In the rows, zero is written as 128.
A state moves one step at a time under one of 8 hidden systems, and each row is a state written as 20 numbers. Each run below is a few steps of one system.
U, seq 1 (8 x 20):
[[ 92 127 100 136 115 155 166  72 124 133 130  98 115 129 142 145 118 123
   94  98]
 [172 136 153 162 118 116 108 140  94 107 137 150 127  63 127 115 165 129
  132 123]
 [146  96  72 128 130 139 164 123 117 164 118  93 107 165 113 109 117  89
  128 101]
 [100 157 161 140 132 124 136  90 114 125 149 141 135  71 138 138 166 134
   75  92]
 [194  91 106 123 138 101 124 167 102 116 111 130 106 118 107 117 131  91
  176 100]
 [ 79 127 100 127 121 156 175  60 128 140 139  98 116 121 145 149 108 115
   87  91]
 [173 128 156 165 113 114 102 144  85  92 130 156 124  53 124 115 171 135
  147 115]
 [156  94  58 133 130 149 172 118 121 162 119  78  98 171 119 112 105  84
  129 105]]
S, seq 2:
[[162 147 136  97 168  86 118 172 165 123 114 139  93 164 155 130 119 156
  110 139]
 [131 126 104  62 117 111 112 157 130 146 120 120 137 153 140 134  58 121
  152 167]
 [107 135 124  87  88 164  96 127 129 123  86  97 173 145 142 161 147 129
  156 170]
 [141 114 151 172 137 179 110 130 140 125 133 119 175 130 100 137 159 101
  183 182]
 [ 86 128 165 188 169 146 140 119 186 113 152 158 135 169 105 123 145 153
  131 145]
 [157 147 160 131 193  82 127 175 180 118 134 165  90 164 138 118 126 166
  112 135]
 [132 130 105  55 144  86 123 167 152 142 119 132 106 175 149 128  48 135
  135 144]
 [121 144 117  45  85 143  88 142 125 125  81  93 161 141 164 172 114 135
  152 178]]
D, seq 3, 8 rows:
[[ 82 118 163 154 110 137 105 131 132 100 134 165 171 124 101 127 135 145
  171 150]
 [150 113 125 160 185 144 155 129 181 109 129 120  93 171 133 145 129 123
  142 130]
 [ 94 148 132 113 134  92 132 138 140 147 153 157 118 152 136 101  73 168
   92 138]
 [151 136 110  88 106 107 109 157 124 105  69 113 108 151 159 138 160 157
  119 117]
 [142 143 113  78 114 151 115 120 113 171 132  86 159 112 143 145  99  92
  128 167]
 [ 96 129 168 140 103 154  95 124 126 107 122 142 185 113 109 143 164 134
  167 160]
 [149 101 135 167 188 155 149 129 176 116 142 122 120 162 113 142 123 101
  172 147]
 [ 69 139 143 134 151 100 143 124 164 133 156 169 119 168 121 108  84 167
   99 126]]
V, seq 4 (8 x 20):
[[ 75 130 156 149 119 130 123 119 142 105 128 155 146 137 116 127 150 161
  127 124]
 [178 131 137 136 182 121 134 145 163 121 132 124 101 138 144 141 126 122
  133 140]
 [ 96 133 105 120  92 127 136 109 123 117 128 128 108 136 158 128  81 164
  111 135]
 [162 136 125 117 115 123  99 165 120 132  94 114 136 147 129 116 175 138
  129 145]
 [119 113 106 101 128 142 136 122 129 157 138 111 146 140 119 133  81  93
  152 148]
 [ 77 138 162 140 119 137 114 120 138 123 129 147 169 135 109 127 162 146
  123 137]
 [162 122 143 143 191 119 135 147 165 122 145 140 111 141 126 134 115 115
  149 140]
 [ 86 142 122 121 111 124 143 101 138 111 131 134 103 137 162 139  90 172
   96 124]]
U, seq 5, 8 rows:
[[136 165 163 147 117 167  92 126 119 163 144 114 191 101 123 120 174 126
  117 195]
 [130 106 134 148 174 130 126 162 154 169 131 134 162 193  64  92 162  93
  153 136]
 [ 75 142 165 127 202 101 156 115 193 121 149 164 111 161 125 145 126 146
   95  95]
 [138 121 141  95 133  63 113 171 137  71 121 183  85 117 150 136  74 168
  157 116]
 [112 129  78  76  69 148 128 108 121 108  95  90 112 149 187 161  63 157
  134 158]
 [130 162 150 137  68 174  78 118  96 133 129 111 188  81 146 135 150 144
  134 209]
 [152 109 119 164 142 171 116 156 139 178 125  97 178 191  72  94 171  90
  163 176]
 [ 72 149 178 159 208 122 154 113 194 159 165 159 143 172  96 117 155 135
   80 112]]
D, seq 6, 8 rows:
[[126 135 135 110 120 158 119 106 122 123 137 110 160  89 143 167 110 101
  156 158]
 [115 119 152 180 123 161 118 118 142  97 144 143 146 121 118 134 127 142
  166 165]
 [131 120 126 180 164 139 151 130 169 127 141 133 103 181 120 110 124 145
  126 143]
 [115 144 127 113 144  87 135 150 144 153 129 148 111 174 125  96 117 160
   84 116]
 [143 136 110  56 120  93 114 156 117 134  85 113 119 140 148 140 135 127
  114 105]
 [126 137 123  68 101 141 108 113 107 137 116 100 165  88 148 169 113  99
  142 147]
 [119 122 155 158 110 174 106 112 130  93 133 127 166  96 126 157 140 122
  179 171]
 [126 109 136 199 163 167 148 119 170 116 156 134 124 165 111 122 117 127
  156 163]]
K, seq 7, 8 rows:
[[ 95 160 160 142 143 158 129  92 174 103 135 123 131 130 166 171 137 165
  104 157]
 [193 116 117 154 124  94 110 188 109 128 129 150 103 138 114  74 118 143
  150 144]
 [ 73 127 103  98 131 157 151  98 160 162 120  95 146 188 132 146  97 114
  113 141]
 [153 161 183 108 140  92  80 172 134 106 122 160 146  92 140 140 161 154
  133 154]
 [136  69  82 132 121 148 146 136 117 140 121 108 135 162  88 116  96  74
  190 121]
 [ 77 163 177 141 143 156 122  88 172  91 142 138 147 113 162 179 136 169
  114 159]
 [206 100 112 173 127 100 112 190 111 113 125 149  89 144 110  76 129 143
  163 137]
 [ 66 132 101 103 140 162 162  86 169 166 137  93 135 189 138 146  73 120
  102 146]]
K, seq 8, 8 rows:
[[125 154  76 147  76 173 147  88 112 162 129  71 108 149 174 112 104 161
   64 163]
 [154 185 149 120 118 112  91 155 100 198 136 123 165 113 124  79 178 144
   63 160]
 [100 108 122  94 146 112 134 140 108 191 120 124 180 150  56  99 171  59
  131  79]
 [ 73 125 183 102 176 110 139  99 152  89 128 161 146  81 116 188 163 102
  138  62]
 [166  82 112 160 122 106 147 127 106  50 124 154  63  79 136 142 103 126
  177  71]
 [121 134  77 154  91 173 171  66 126 108 138  88  77 124 190 146  70 159
   94 138]
 [176 183 125 144  82 121  98 149  89 162 131 116 120 106 163  82 150 180
   59 172]
 [127 129  97 105 122 132 130 138  96 228 126  94 171 164  80  76 156  77
   93 119]]
Z, seq 9 (8 x 20):
[[166 143 137  68 144  61 113 168 109 124 103 144 106  98 141 131 146 120
  112  81]
 [135  96  81  83 119 121 158 109 108 111 117 106  94 107 145 160  67  88
  155  85]
 [101 121 128 147  91 175 139  64 102  91 113 103 143  70 142 177 174 112
  131  98]
 [173 106 127 226 143 174 147 112 115 139 163 116 129 109  94  97 163  94
  145 137]
 [ 86 140 134 182 149 113 162 114 141 170 158 153 117 169  98  70 153 154
   55  94]
 [177 153 146  93 160  43 110 189 109 143 120 166 102 110 126  95 160 139
   87  84]
 [141 103  68  48 126  81 156 133 107 133 107 113  79 129 151 143  55  97
  131  71]
 [ 99 120 121  89  80 158 129  65  87  85  96 100 143  50 158 199 155  99
  139  79]]
X, seq 10:
[[121 157 153  60 120 106  97 134 124 110 111 136 142  87 163 171 119 137
  125 136]
 [143  96 116 130  99 164 114 125 115  91 115 112 141 108 132 157 106 110
  201 158]
 [ 99 135 144 175 135 193 139  84 160 131 145 109 158 143 129 146 142 130
  128 171]
 [153 128 154 191 161 119 121 164 153 137 149 155 128 164  96  81 153 149
  129 159]
 [116 129 102 101 147  91 147 154 155 155 119 133  92 205 131  98  92 155
   92 113]
 [119 166 147  44 116  70  91 158 119 120 107 151 134 105 157 146 115 158
  108 125]
 [147 101 107  77  90 143 104 136 109  89  91 106 138 105 148 175  96 104
  200 148]
 [ 83 132 148 155 119 206 127  69 148 117 146 106 180 108 134 173 127 114
  153 177]]
X, seq 11:
[[115 155 156 142 165 164 129 111 176 142 130 109 150 157 136 152 166 131
  106 161]
 [145 118 142 155 148  98 116 174 140 131 153 169 124 152 101  87  98 144
  155 154]
 [ 93 134 109  94 125 115 137 131 157 123  98 121 106 188 152 136 113 164
  101 118]
 [153 156 153  80 132 100  89 157 127 120 129 142 140  92 155 149 106 139
  138 161]
 [115  99 101 120  86 160 117 123 121 102 102 111 142 146 132 150  99 127
  183 158]
 [111 150 161 145 149 174 118 108 164 133 140 115 169 132 132 155 153 128
  129 177]
 [140 111 139 177 148 125 124 163 152 125 142 156 127 172  95  92 123 141
  161 157]
 [ 98 144 120 110 151 109 145 137 172 139 120 133 105 197 144 123 107 164
   90 129]]
H, seq 12 (8 x 20):
[[137 111 104 113 131 141 156  88 118  98 110 100  99  94 154 177 135  99
  131  78]
 [134 112 122 172  85 146 137  95  81 101 148 134 121  61 126 125 118 121
  145 112]
 [156 106  88 197 109 166 158 108 106 138 130  96 103 140 118  98 153 120
  115 113]
 [139 148 129 156 142 119 149 110 101 176 156 122 122 102 114  90 160 112
   61  91]
 [146 115 106 111 125  75 139 152  96 136 106 141  96 126 113  94 154 123
  104  53]
 [136 116 103  80 136 113 155 105 107 119 109 109 101  89 147 166 128  86
  117  57]
 [130 100 119 148  84 137 134  96  79  81 124 133 119  55 131 147 128 112
  159  88]
 [158  92  88 201 108 181 164  91 105 117 134  96 101 115 125 121 138 105
  142 115]]
Z, seq 13:
[[113 119 132  79 170 131 136 122 149 150 142 120 160 125 114 162  91  67
  156 131]
 [ 82 100 150 144 127 139 128 117 151  67 103 148 137 140 112 160 158 138
  174 104]
 [177 137 140 185 169 148 136 126 165  98 144 127  90 127 156 140 129 148
  130 157]
 [104 144 123 162  90 117 130 122 116 128 155 155 110 125 141  89  81 185
   96 150]
 [167 153 115  97  94 115  94 163  95 161 101 108 139 133 141 101 151 144
  102 153]
 [112 121 110  69 131 126 127 130 118 180 135 111 164 135 113 131  84  78
  144 140]
 [ 79 111 149 102 132 140 119 119 144  99  95 134 168 137 106 167 171 108
  167 106]
 [157 112 148 172 187 151 143 127 176  93 140 133 109 136 129 157 132 117
  165 144]]
H, seq 14, 8 rows:
[[ 95  98 118 110  92 155 135  83  79 117 132 115 167  58 110 162 119  66
  172  98]
 [149  87 129 229 115 178 142 108 114  84 127 126 121 109  97 123 189 117
  173 115]
 [141 120 113 215 178 147 187  97 145 164 188 129  91 134 108  83 110 114
   84 109]
 [107 158 123 141 113  74 145 127 104 146 133 154  86 135 138  77 152 185
   30  66]
 [197 135  81  47 120  72 130 160  89 139  87 100  74 109 170 133 116 115
   96  79]
 [ 97 107 101  51  68 139 123  90  63 123 101 100 165  58 130 174 121  67
  155  82]
 [167  75 131 201 100 185 123 108  91  72 112 115 144  72 100 148 195  83
  209 116]
 [126  90 114 247 174 183 195  80 143 151 196 124 112 134  79  95 119  83
  130 112]]
V, seq 15:
[[153 127  84  77 125 145 149 104 126 126  97  71  97 124 177 177 109 103
  120 112]
 [120 131 124 151  44 164  92 123  78 123 117 117 171  99 125 110 148 144
  146 170]
 [147  91 112 161 167 153 150 139 143 166 130 106 144 178  73 104 157  69
  153 124]
 [ 63 160 163 140 148 127 146  85 137 163 191 153 153  99 123 120  93 135
   76 129]
 [156 128 165 144 163  62 114 181 141  89 123 189  91 127 118 105 153 164
  132  92]
 [139 128  91  57 137 112 153 108 136 111 104  94  79 117 186 184  77 111
  114  94]
 [129 136 123 132  32 152  82 126  74  90  88 117 155  89 152 135 164 163
  147 159]
 [175  80  88 157 146 179 144 136 128 158 116  80 142 171  85 116 150  56
  181 139]]
S, seq 16:
[[100 118 111  54 159  93 155 115 140 150 159 139 116 117 135 148  19  89
  132 104]
 [121 136 121  73  53 125  92 127  98  65  60 115 126 100 179 176 146 169
  147 124]
 [195  90  86 178 114 203 138 114 106 140 134  73 135 116 119 127 121  69
  183 172]
 [ 42 154 160 206  98 175 140  71 141 137 164 143 161 138 119 107 153 181
   79 153]
 [197 132 156 175 188  77 120 195 137 141 128 164 101 147  92  68 211 136
  105  96]
 [ 80 127 116  56 189  70 171 121 159 173 166 151 109 151 120 128  34  97
   96  80]
 [133 149 136  24  76  79  81 151  99  70  59 135 123  83 184 184 133 163
  137 110]
 [187  67  60 133  92 197 137 113  93 125 111  61 134 115 121 151  88  46
  219 158]]

Which system made each of these runs?
seq 17 (2 x 20):
[[133 141 142 119 159  93 127 151 142 149 159 160 121 135 124 105  83 136
  115 138]
 [ 96 129 120  87 108 103 120 140 133 108  92 135 120 159 144 141 129 157
  124 111]]
 : U
seq 18 (2 x 20):
[[171 128 113 128 175 136 140 147 152 168 134 100 119 164 123 118 127  99
  122 146]
 [ 68 136 141 115 109  98 120 129 119 142 140 165 149 135 111 101 103 154
  108 119]]
 : X
seq 19:
[[119 117 105 114 131 107 150 127 140 108 103 126  89 160 142 135 124 143
  115  89]
 [149 147 122  86 130 114 123 128 120 130 130 118 113 100 163 149  93 127
  114 137]]
 : K
seq 20:
[[118 105 113  93 110 124 134 119 123  80 100 126 111 114 150 173 105 123
  164 101]
 [131 152 132 142 114 160 128  92 127 116 151 113 125  84 171 155  93 143
  118 166]]
 : D
seq 21:
[[127 126 122 116 159  94 141 148 149 131 117 142 100 166 127 116 129 140
  111  97]
 [127 152 131  77 115 108 112 130 120 126 120 127 130 101 165 149 103 139
  111 136]]
 : V
seq 22 (2 x 20):
[[118  90  87 134 114 119 162 117 104 129 112 120 103 145 105 113 134 104
  130  61]
 [114 160 143 110 142 125 142  91 136 120 140 125 113  80 173 167 124 136
   81 105]]
 : K
seq 23 (2 x 20):
[[133 143 110 145 114 158 150  83 111 140 142  95 117  96 159 137 123 124
   86 125]
 [136 150 131 153  98 116 119 130  90 151 139 134 133 101 125  87 158 145
   83 118]]
 : K
seq 24, 2 rows:
[[181 124  86 117 135 154 135 136 116 185 131  77 130 148 127 111 109  83
  123 159]
 [ 64 146 162 136 123 128 127  99 119 152 141 147 174 111 100 117 176 126
   90 101]]
 : U
seq 25:
[[ 95 121 152 119 179 137 141 114 158 157 166 139 168 131  96 142  98  81
  149 135]
 [ 99 132 165 122 133 104 110 136 154  61 103 168 121 129 141 158 155 171
  144 113]]
 : S
seq 26:
[[150 124 137 111  96 124  81 173 120 107  98 135 155 137 129 128 136 146
  179 176]
 [100 135 117 121 138 176 136 110 164 161 133  93 158 181 134 142 106 120
  126 182]]
 : U
seq 27:
[[159 152 110 189 120 135 142 127 119 159 124 110  95 157 140  72 188 172
   45 117]
 [177 137  94  89 127  75 128 166  86 197 153 130 111 119 122  71  75 104
   96 121]]
 : V
seq 28, 2 rows:
[[147 156 175 107 131  73  93 156  99 114 123 166 140  62 124 124 185 137
  110  96]
 [171  82  61 116 142 122 164 142 124 140 119 101  75 166 125 117  71  88
  156 105]]
 : Z
seq 29, 2 rows:
[[139  86  86 134 109 149 139 132 112 134 113 104 128 154 108 118 112  99
  171 126]
 [ 83 147 154 132 145 150 140  87 149 135 133 118 155 120 130 156 163 122
   96 118]]
 : Z
seq 30 (2 x 20):
[[143 118 142 147 161 145 138 119 158  82 109 122 108 125 144 171 164 124
  150 117]
 [139 130 125 172 135 140 146 110 137 129 172 138 105 117 141 113  75 141
  122 155]]
 : X
seq 31:
[[ 89 130  81  64 124 127 161 104 150 140 110  95 100 177 168 155  62 135
  101 115]
 [116 163 179 111  83 123  75 125  96  92 127 154 167  46 154 156 144 163
  135 162]]
 : U
seq 32:
[[121 150 164  96 127  60  83 193 128 139 145 191 146 132 113  85  88 167
  135 161]
 [ 98 129 105  48 123 128 121 143 168 120  66  96 131 209 156 169 121 143
  140 144]]
 : U
seq 33:
[[173 150 124 147 170 180 140 109 144 181 115  60 145 142 129 140 219  84
   87 134]
 [ 78 112 160 156 163  95 144 127 129 148 190 193 152 111  65  89  96 107
  136  97]]
 : Z
seq 34:
[[159 119 112 158  98 125 127 135 116  76  98 128  83 125 157 128 150 172
  128 114]
 [155 137  93 134 132 147 151 113 123 173 158  96 111 129 147 113  80 116
   98 153]]
 : K
